In the data rows, the value 128 means zero.
Some points, one per row:
[101  92  99  96 131  98 133  98  96  91  91  99  99  93 100  91  93  92
  99  98  99  98  91  99]
[101 101 107 138 104 112 112 107 116  98 100 115 107 107 100 102 100 102
 115 119 114 105 110 101]
[ 97 153  98  96 139  96 134  97  96 155 153  95  99 155  96 155 157 153
  96  94  96  99 153  96]
[ 95 144  98  93 136  95 138  97  97 144 142  96  98 143  97 145 145 146
  95  92  97  93 137  95]
[158 167 158 156 168 157 165 157 159 167 168 156 158 165 158 168 168 166
 158 155 158 158 167 156]
[ 97 163  99  99 134 101 135  99  98 157 157  97  99 158  96 164 160 156
  99  97  97  99 155  97]
[ 98  96  98  96 130  96 128  96  95  95  96  94  98  97  96  95  97  94
  97  95  97  96  99  98]
[154  75 152 161  99 159  95 161 159  74  73 163 161  77 165  74  76  79
 161 160 157 148  75 159]
[150  74 154 151  95 162  85 160 159  73  72 161 166  74 155  77  73  76
 158 165 153 168  77 164]
[112 168 112 110 145 109 143 111 110 169 167 110 111 169 110 168 168 169
 108 107 108 111 168 108]
[148 176 160 132 159 161 154 135 161 178 174 135 119 176 136 170 177 174
 145 163 128 135 172 133]
[ 96 144  94  86 133  90 125  89 110 152 162 117 100 137 106 163 141 163
  94 112  93  86 153  92]
[142 171 145 141 161 144 159 143 142 171 174 141 143 172 143 174 170 169
 142 141 141 143 171 144]
[119 134 122 122 128 116 128 122 122 134 133 122 121 133 121 134 134 134
 119 118 118 127 133 122]
[ 95 113  96  93 135  93 132  92  92 110 112  93  94 115  94 116 112 110
  93  94  92  95 114  95]
[ 93 108 106  92 116  96 145  88  94 109 121  96  98 132  90 118 108 110
  94  96  93  95 115  94]
[128 125 127 126 136 127 149 127 130 129 131 128 128 133 129 134 134 130
 123 124 129 131 128 128]
[135  77 143 137 101 134 104 136 135  79  78 137 136  79 138  79  79  79
 134 133 136 134  79 136]
[106 167 107 108 145 105 147 110 104 168 168 109 108 167 109 168 168 166
 105 105 107 108 167 109]
[143 157 146 140 154 140 149 139 140 153 153 132 140 154 138 152 150 156
 142 137 143 144 154 141]
[ 98 159  97  97 135  97 134  97  99 157 159  98  97 158  99 156 159 159
  98  96  98  98 158  98]
[ 97 139  97  99 133  96 146  96  96 136 134  94  97 133  94 131 131 131
  94  95  96  96 128  99]
[ 94 164  95 100 129 100 133  95  94 153 152  93  98 153  93 165 157 150
  94  94  95  95 151  94]
[154  74 147 149  97 149  94 154 152  76  76 152 159  76 152  78  77  76
 153 159 155 154  76 159]
[147 142 128 137 146 136 147 141 142 146 141 145 123 143 142 148 144 149
 141 135 145 149 149 141]
[123 159 128 127 147 126 150 130 126 163 160 123 125 158 128 160 157 160
 125 128 130 124 163 130]
[166 110 162 160 112 161 114 161 144 113 112 156 162 112 164 113 114 109
 161 161 148 163 113 155]
[189  66 186 187  74 189  72 187 191  72  69 189 185  70 188  69  70  69
 186 188 188 186  70 188]
Here are 10 more points, each followed by its number:
[185 181 187 187 181 186 181 187 186 183 182 185 187 183 187 183 183 183
 187 185 186 187 183 187] 0
[ 92 126  93  93 135  93 136  93  91 117 126  92  92 127  92 114 118 124
  94  93  91  95 117  94] 1
[135 140 135 134 156 133 154 133 134 139 140 133 134 142 135 143 140 139
 134 134 133 135 142 135] 2
[172  72 173 175  91 167  89 173 155  72  75 169 176  76 170  76  76  71
 166 172 161 166  75 173] 3
[139 174 150 148 159 148 160 153 145 175 174 142 145 176 149 175 176 176
 144 150 152 143 173 153] 4
[ 93 139  96  94 116  92 146 101  93 137 137  93  96 137  92 136 141 134
  97  92  94  98 134  96] 5
[195 114 194 193 115 195 110 197 195 112 110 196 194 111 193 114 114 113
 193 192 196 196 115 192] 6
[148 173 140 135 158 133 156 134 130 173 176 144 148 175 136 173 173 175
 140 143 136 144 172 146] 7
[ 97 150  97  90 133  95 127  93 105 155 163 110 100 146 104 163 147 160
  96 106  95  91 155  96] 8
[ 98 159  98  99 137  96 137  99  96 160 161  97  94 157  97 158 157 160
  96  95  96  98 159  97] 9
Which two of these numbered points are nearest to each point below, ignoring the 3 directions in which the first points spread most? Their numbers follow each, nearest first.
[ 96 127  96 103 140  93 124  95  98 121 129 101 105 118  94 131 134 134
  93  99  92  92 127  97] > 2 6
[ 91 155  97  94 106  91 153 105  93 153 155  92  96 153  91 150 158 149
 100  91  95 100 148  98] > 5 9
[161  74 156 137  96 163  89 154 151  72  81 168 159  78 156  76  74  83
 141 162 157 139  80 161] > 8 2
[174 177 175 168 165 169 163 168 166 176 176 157 170 177 166 178 173 179
 170 166 173 175 181 169] > 6 2
[123 127 121 121 121 120 120 121 118 128 128 121 119 126 123 126 126 127
 120 118 120 121 127 122] > 9 6
[180 178 183 179 175 181 173 181 181 180 178 179 181 180 180 180 179 179
 182 180 181 183 180 181] > 0 2
Here are 10 other points, each followed by its number:
[111  83 116 114 111 112 120 113 111  81  82 112 112  85 115  84  83  82
 112 110 115 114  83 109] 0
[102  86 105  99 123 106 120 103 110  84  89 112 105  85 106  91  86  84
  98 102 108 110  89 103] 1
[125 129 126 129 112 128 115 125 124 123 122 124 126 123 125 131 125 120
 125 125 124 125 121 124] 2
[ 99 161 101  99 140  98 144 100  99 163 162 100 102 163 101 161 162 161
 102  98 100 100 163 101] 3
[ 93 154  87 106 138  92 138 100  93 165 150  94  93 112  99 144 135 132
  97  91  96 101 116  96] 4
[167 177 168 164 166 165 165 167 165 179 177 165 170 178 166 178 178 177
 166 166 165 166 177 167] 5
[107 164 102 107 131  99 140 105 102 160 162  97 101 159 104 168 164 165
 110 100 104 102 166 101] 6
[137  83 138 137 105 137 106 137 137  85  85 137 137  85 137  85  84  86
 138 136 137 138  84 137] 7
[103  82 111 152 101 138  98 129 124  79  80 165 167  79 125  75  84  74
 153 155 151 177  77 146] 8
[161  91 160 160  88 159  87 159 164  91  95 158 161  92 161  91  95  94
 162 158 160 159  95 161] 9
Which two of these numbered points are nearest to each point below, ignoring the 3 directions in which the first points spread most? Their numbers follow each, nearest first.
[109 167 109 106 143 106 141 108 107 167 167 107 107 167 109 167 168 167
 106 106 107 108 167 107] > 3 7
[179 181 175 175 172 173 175 178 180 181 178 177 179 180 179 179 181 180
 174 176 176 180 178 176] > 5 3
[139 162 140 136 156 139 156 140 138 161 160 138 142 162 138 163 163 162
 138 137 138 138 158 139] > 5 3
[103 162 103 103 144 103 146 103 105 163 165 102 105 166 103 164 165 161
 103 102 102 102 166 103] > 3 7
[201  61 202 201  62 201  58 200 207  59  62 200 202  64 202  64  63  65
 205 198 202 198  67 203] > 9 7
[203  64 204 203  58 203  56 203 204  63  65 202 204  64 204  64  66  64
 203 202 203 204  63 204] > 9 2
